In the rows, zero is written as 128.
Where one turn sends some rows of the set: a few examples, then the rows asked
j_779: [141 167 143 131 120 122 146  97  96 153 120 142 152 103 130 157 146]
j_428: [178 137 119 114 141 113 140  88 116 133 134 120 136 118 140 139 123]
j_417: [146 168 139 133 118 118 152 107 102 153 115 139 149  98 132 157 139]
j_943: [170 159 133 113 123 130 165 108 110 158  94 117 126 121 117 143 151]
j_637: [170 159 145 124 106 124 159 105 118 151  92 113 121 113 130 154 144]
j_35: [149 138 118 121 141 128 146  81 120 139 112 126 135 135 148 125 121]
j_411: [159 142 140 135 108 158 137  96 106 141 135 117 114  93 143 120 145]
j_960: [169 136 143 123 104 144 129  83 116 131 132 118 128 106 130 110 146]
j_921: [167 136 145 109 141 110 142 104 114 119 118 144 111 120 127 140 137]
j_401: [169 131 118 117 138 129 152  96 128 121 128 118 136 104 146 134 129]
j_970: [165 152 117 149 117 139 146  99  97 150 124 149 104 122 130 118 143]
j_539: [151 134 141  99 130 123 133  95 108 126 114 153 112 122 127 144 142]
j_209: [149 153 141 155 122 123 162  99 106 154 108 134 149 108 141 155 138]
j_282: [173 161 147 134 106 134 161  92 111 150 104 110 118 118 129 154 155]
j_137: [158 121 126 115 138 116 140  89 117 131 129 122 145 115 149 137 125]
j_867: [170 146 123 149 119 143 141 107  99 155 134 137 103 124 131 121 141]
j_63: [147 135 141 108 134 121 130  90 122 119 110 148 114 123 134 142 144]
j_487: [154 139 127 107 138 121 146  78 116 139 131 128 144 129 149 124 130]
j_293: [163 145 121 148 129 141 149  99  95 161 133 140 115 129 124 120 147]
j_923: [153 135 126 112 139 122 148  84 125 134 118 132 140 133 144 121 124]
j_778: [162 138 133 128  91 141 129  89 108 143 130 110 121 107 133 115 146]
j_163: [161 147 136 152 113 131 144  99  91 141 136 146 116 124 122 113 150]
j_852: [154 134 136 124 150 116 135 117 114 127 122 136 109 116 125 144 133]
j_152: [155 165 140 139 130 123 151 105 108 160 115 145 150  94 140 152 139]
j_650: [165 142 141 122 101 141 132  93 118 143 137 116 128 108 118 121 164]
j_354: [159 128 147 112 144 123 139 104  99 115 121 138 121 108 125 146 133]
j_853: [156 150 129 143 105 132 139 114  95 139 142 144 135 129 124 119 142]
j_903: [170 161 130 106 109 129 161 101 103 155 104 116 141 123 121 148 152]
j_155: [161 140 131 146 117 130 126 106  95 136 135 144 120 137 125 115 141]
j_494: [153 154 147 130  98 135 122  86 108 138 129 116 123 105 122 112 146]
j_636: [157 131 121 109 139 128 141  88 123 150 121 120 142 131 142 124 125]
j_420: [156 154 140 120  97 152 131  95 106 135 131 118 113  94 144 127 143]
j_402: [180 149 123 146 131 143 142 109  97 152 133 138 109 122 131 123 147]
j_533: [170 161 149 134 117 132 165 105 111 146  92 111 124 130 136 149 137]
j_879: [149 146 137 131 108 153 133  89 107 143 124 109 113  97 144 117 147]
j_156: [147 142 142 112 134 130 135  85 121 119 102 148 108 116 132 141 140]
j_531: [152 145 146 112 136 129 134  97 114 114 116 158 115 116 137 142 147]
j_630: [148 155 142 154 107 132 156  99 100 159 115 135 141 106 135 152 124]
j_677: [155 150 144 150 116 132 149  90 118 154 103 138 140 100 138 163 132]
j_367: [172 155 137 113 117 132 156 116 105 152  95 112 131 118 135 152 155]
j_836: [159 140 142 118 147 107 136 102 109 121 109 132 115 116 125 154 143]
j_379: [138 150 140 143 113 133 169  92 119 153 109 133 145 109 133 149 123]
j_106: [165 135 121 115 137 116 152  91 118 128 116 122 150 108 141 138 117]
j_392: [139 165 133 139 120 126 144 100 105 145 116 139 150  96 147 158 142]
j_273: [169 157 131 115 116 125 164 106 105 154 102 113 139 117 124 154 159]
j_974: [165 141 120 148 105 137 141  94  91 138 125 140 129 132 119 116 151]
j_17: [157 162 143 131 111 125 160  97 121 144 102 118 113 131 132 162 152]
j_617: [162 143 138 128 113 157 127 103 104 143 131 116 121  89 143 125 139]

j_156 -> j_402
j_379 -> j_401
And these:
j_293 -> j_392
j_921 -> j_163
j_836 -> j_155
j_494 -> j_533
j_63 -> j_867
j_970 -> j_152

Where one turn sends some rows of the set: a few examples, then the rows asked
j_358: [126 112 116 154 130 117 149 144 144 146 132 137]
j_488: [124 138 114 107 151 110 142 132 137 118 115 141]
j_396: [134 146 116 119 129 139 131 122 126 103 132 147]
j_483: [ 93 145 103 132 127 111 149 138 121 120 127 143]
j_759: [133 113  99 130 145 134 157 138 150 138 114 155]
j_825: [139 136 131 121 141 116 143 136 154 124 122 135]
j_519: [127 117 102 118 142 135 144 158 147 143 115 144]
j_176: [109 154 111 118 122 142 150 150 141 120 117 145]
j_91: [115 138 108 112 131 139 140 165 142 134 116 139]
j_619: [114 120 109 160 126 124 161 128 132 146 128 147]
j_29: [135 118  99 127 142 147 139 115 114 132 124 155]
j_43: [114 150 108 130 125 141 164 130 145 116 117 156]
j_587: [133 134 103 122 138 139 140 110 119 111 127 156]
j_281: [122 137 125 139 126 148 156 129 133 157 115 140]
j_788: [ 98 136 102 150 125 122 161 125 121 132 125 150]
j_919: [138 135 136 137 129 136 150 134 152 143 122 135]
j_532: [121 141  87 152 131 119 122 117 124 128 129 127]
j_634: [125 134  91 156 129 124 120 124 126 140 129 123]
j_728: [121 121 117 137 133 106 136 157 144 133 134 130]
j_881: [107 139 109 124 136 142 156 126 116 151 108 146]
j_477: [127 129 102 137 136 137 167 124 149 125 115 161]
j_556: [123 144  92 150 129 117 119 121 127 125 131 124]
j_885: [137 142 124 119 123 146 123 138 129 117 134 137]
j_844: [107 140 103 109 149 123 149 127 118 132 108 147]
j_126: [139 127 120 123 126 154 123 143 125 138 132 136]
j_798: [138 115 107 127 136 154 131 132 118 145 126 144]
j_11: [127 137  95 154 127 122 117 128 130 136 131 120]
j_140: [125 142  96 151 127 119 116 127 130 129 132 120]
j_864: [105 137 111 126 132 103 137 154 133 120 131 134]
j_549: [123 136  87 155 131 122 123 118 123 136 128 127]

j_91 -> j_176
j_281 -> j_919
And these:
j_587 -> j_29
j_358 -> j_728
j_549 -> j_634

Where one turn sends some rows of the set: a few examples, then the rows asked
j_369: [132 161 127 137 124 115 108 130 146 165 105 145 112 120 122 122 135 158
 144 133 129 126 133 143 134 146 135 139 128 122 125 143]
j_583: [148 148 120 139 123 129 164 144 127 137 110  97 113 125 127 122 132 125
 142 119 117 119 138 132 118 137 107 148 142 137 117 152]
j_254: [133 123 116 138 141 130 120 125 150 120 116 113 119 121 120 119 125 137
 121 127 126 180 137 138 121 133 132 148 126 130 119 140]
j_952: [135 133 144 106 126 115 134 129 142 148  96 126 102 113 132 133 147 143
 127 139 124 125 111 149 119 138 144 141 146 127 113 117]
j_98: [134 155 145 110 135 120 132 146 131 129 134 137 128 144 117 144 133 135
 121 129 143 142 143 146  97 126 142 157 142 135 133 148]
j_231: [129 142 106 123 118 105 119 127 141 137 102 124 122 110 137 133 134 126
 122 138 143 145 138 162 142 130 139 157 101 113 134 143]
j_647: [128 113 116 149 134 130 116 121 126 122 118 125 117 125 118 118 142 131
 131 166 128 149 128 143 124 130 132 138 124 133  97 144]
j_422: [108 141 120 122 157 119 141 121 118 107 118 108 119 121 124 139 134 134
 111 155 128  93 135 149 117 132 127 140 127 129 129 130]
j_108: [145 147 108 128 133 134 123 103 127 141 132 129 108 113 122 132 141 137
 148 142 108 120 134 113 135 129  99 132 143 139 121 138]
j_430: [145 160 119 125 128 150 137 130 125  96 128  95 118 132 140 132 130 107
 126 142 129 125 132 145 114 113 122 142 126 132 115 132]
j_157: [158 131 123 116 147 108 114 114 123 142 124 129 110 127 147 140 143 145
 118 142 141 135 119 143 128 108 134 153 120 108 118 134]
j_895: [120 139 121 125 137 140 126 115 129 117 123 126 129 114  95 122 139 128
 114 137 139 127 128 128 122 101 100 143 116 134 131 152]
j_586: [145 179 120 108 126 131 117 119 120 144 118 112 120 120 123 125 135 142
 136 144 127  83 129 134 123 131 135 140 129 128 123 156]
j_904: [135 153 131 134 146 134 118 151 118 131 119 128 112 112 116 149 122 139
 139 127 140 126 117 130 120 145 118 125 116 137 160 128]
j_427: [120 158 117 125 151 137 112 130 124 141 114 149 132 113 122 132 119 131
 127 133 125 126 140 149 103 147 133 125 124 116 123 108]
j_75: [128 149 144 118 126 113 128 129 113 121 110 113 122 108 149 136 128 129
 139 126 135 101 151 153 142 132 120 160 124 147 121 155]
j_663: [147 143 120 120 123 139 151 142 123 133 119 152 111 118 116 133 139 140
 140 141 141 135 122 154  98 134 122 140 130 116 140 113]
j_616: [152 125 128 101 136 130 118 129 111 128 115 124 122 121 129 142 141 140
 132  99 129 158 144 127 126 135 135 150 130 123 134 140]
j_503: [159 111 129 133 152 134 113 125 145 122 108 108 119 121 124 122 149 137
 132 110 123 124 141 140 121 122 136 136 132 151 134 127]
j_19: [133 143 135 123 113 135 134 122 138 108 132  88 113 124 112 115 143 143
 140 140 118 137 132 138 143 120 132 158 126 139 127 155]
j_767: [140 156 117 122 144 131 135 109 121 131 118 101  99 123 127 115 138 128
 158 115 131 137 160 153 127 124 142 148 131 121  99 134]
j_861: [137 154 130 119 140 156 126 136 109 116 125 109 125 117 122 113 127 152
 127 137 121 109 132 128 116 138 119 118 137 136 103 122]
j_456: [126 153 109 116 119 132 136 130 136 134  96 119 120 110 122 145 124 112
 134 152 137 120 126 152 136 152 147 167 124 119 123 153]
j_986: [134 146 122 108 119 115 123 154 151 153 116 114 105 116 119 130 154 139
 124 152 146 122 143 145 133 136 122 130 141 149 137 140]
j_274: [144 159 115 134 154 132 128 139 145 125 119 115 113 137 138 124 127 129
 135 123 138 136 167 155 100 135 141 153 142 117 114 126]
j_211: [138 135 116 121 102 123 117 122 107 125 123 116 141 113 123 128 138 134
 132 150 114 116 119 144 139 133 122 136 103 133 135 155]
j_623: [122 161 125 124 145 129 111 113 118 118 114 130 142 138 124 144 115 118
 121 113 132 125 127 157 117 133 128 119 126 127 111 135]
j_118: [145 162 130 121 155 111 128 147 133 145 146 110 135 123 123 139 132 119
 130 118 130 117 150 133 121 112 135 150 124 130 127 115]
j_300: [138 158 114 132 124 136 129 138 134 142 127 137 133 131  99 122 127 164
 140 128 141 122 137 139 146 147 115 139 139 113 116 144]
j_97: [154 131 113 117 147 123 140 120 133 145 124 113 112  96 140 126 120 128
 121 152 137 138 122 162 123 120 128 150 108 149 137 135]

j_586 -> j_861
j_422 -> j_583
j_456 -> j_300
And these:
j_904 -> j_118
j_231 -> j_369
j_663 -> j_98

